128 stands for zero in the data rows.
Here are some numbered points:
  169  128  172  160  165  157  154  180  149  179  154  197  136 0
  171  127  148  137   96  116  130  139  114  123  161  119  161 1
  183  128  152  126  163  139  163  134  150  126  142  162  161 2
   30  129   97   95  104   83  113   95  123   88   82   73  111 3
  127  128  114  127  147  159  140  133  153  139  129  137   82 4
  137  129  110  131  117  122  114  141  107  124  127  128  129 5
  188  128  161  125  107  115   84  130  100  113  150  103  162 6
  128  128  116  122  145  123  140  106  131  126  115  130  138 7
   98  128  133  119  116  101  111   99  107  102  110   95  130 8
  141  128  160  105   34   69   56  116   70  128  119   80  159 9
  134  130  121  121  143  169  153  152  147  151  149  116   79 10
  171  129  135  167  149  167  151  141  154  150  168  156  123 11
  123  128  113  128  118  115  106  134   89  121  148  125  109 12
  175  129  131  209  162  166  152  130  193  163  208  170  197 13
   81  127   87   33   99   84   83   90  111   99   89  101   74 14
  189  129  151  193  136  179  183  123  149  171  171  169  153 15
  169  127  176  142  149  139  146  153  166  142  167  157  175 16
  155  128  152  178  149  139  186  177  149  143  169  156  148 17
  134  129  143  135  110  142  152  148  184  130  137  150  110 18
  137  128  149  119  125   38   87  120  106   95  135  131  154 19
  135  128  120  147  138  154  151  133  151  141  140  157  110 20
  186  128  173  130  138  145  130  157  126  159  168  181  106 21
  100  128   97  121   73   58   95   44   93  149  127   84  121 22
  126  127  155  144  175  158  167  152  188  165  167  171  152 23
New points follow, each followed by the numbers of its two nearest points above by angle, nearest first.
  133  128  108  143  125  161  140  145  158  142  130  148  130 20 11
  146  128  129  147  147  147  143  142  150  133  132  139  133 11 17
   67  127   96   96  128  128  126  133  132  117   95  113   96 3 14
   96  129  124  107  128  122  129   93  131  119   94  109   57 14 3
  136  127  129  129   78  113  110  134  111  119  131  124  126 9 5
  125  129  110  109  129  118  131   96  130  114   72  115   82 14 3
  142  128  127  162  152  152  154  157  139  146  153  140  116 11 17
  181  129  148  159  123  198  128  171  177  147  153  150  128 11 0
  131  128  137  145  118  128  126  129  122  128  134  134  169 1 13
  141  128  180  117  106  131  118  127  112  113  134  112  130 6 9
  146  129  141  163  174  167  132  127  149  143  169  161  155 13 11
   96  128  136  121  130  132  139  124  135  126   81  130   96 3 14
   75  129  101  102  125  102  108  122  127  103  131  116  128 3 14
  154  128  143  147  156  159  169  186  142  191  134  191  122 0 17
  105  128  107  127  123  146  145  125  134  130  103  133   79 4 10
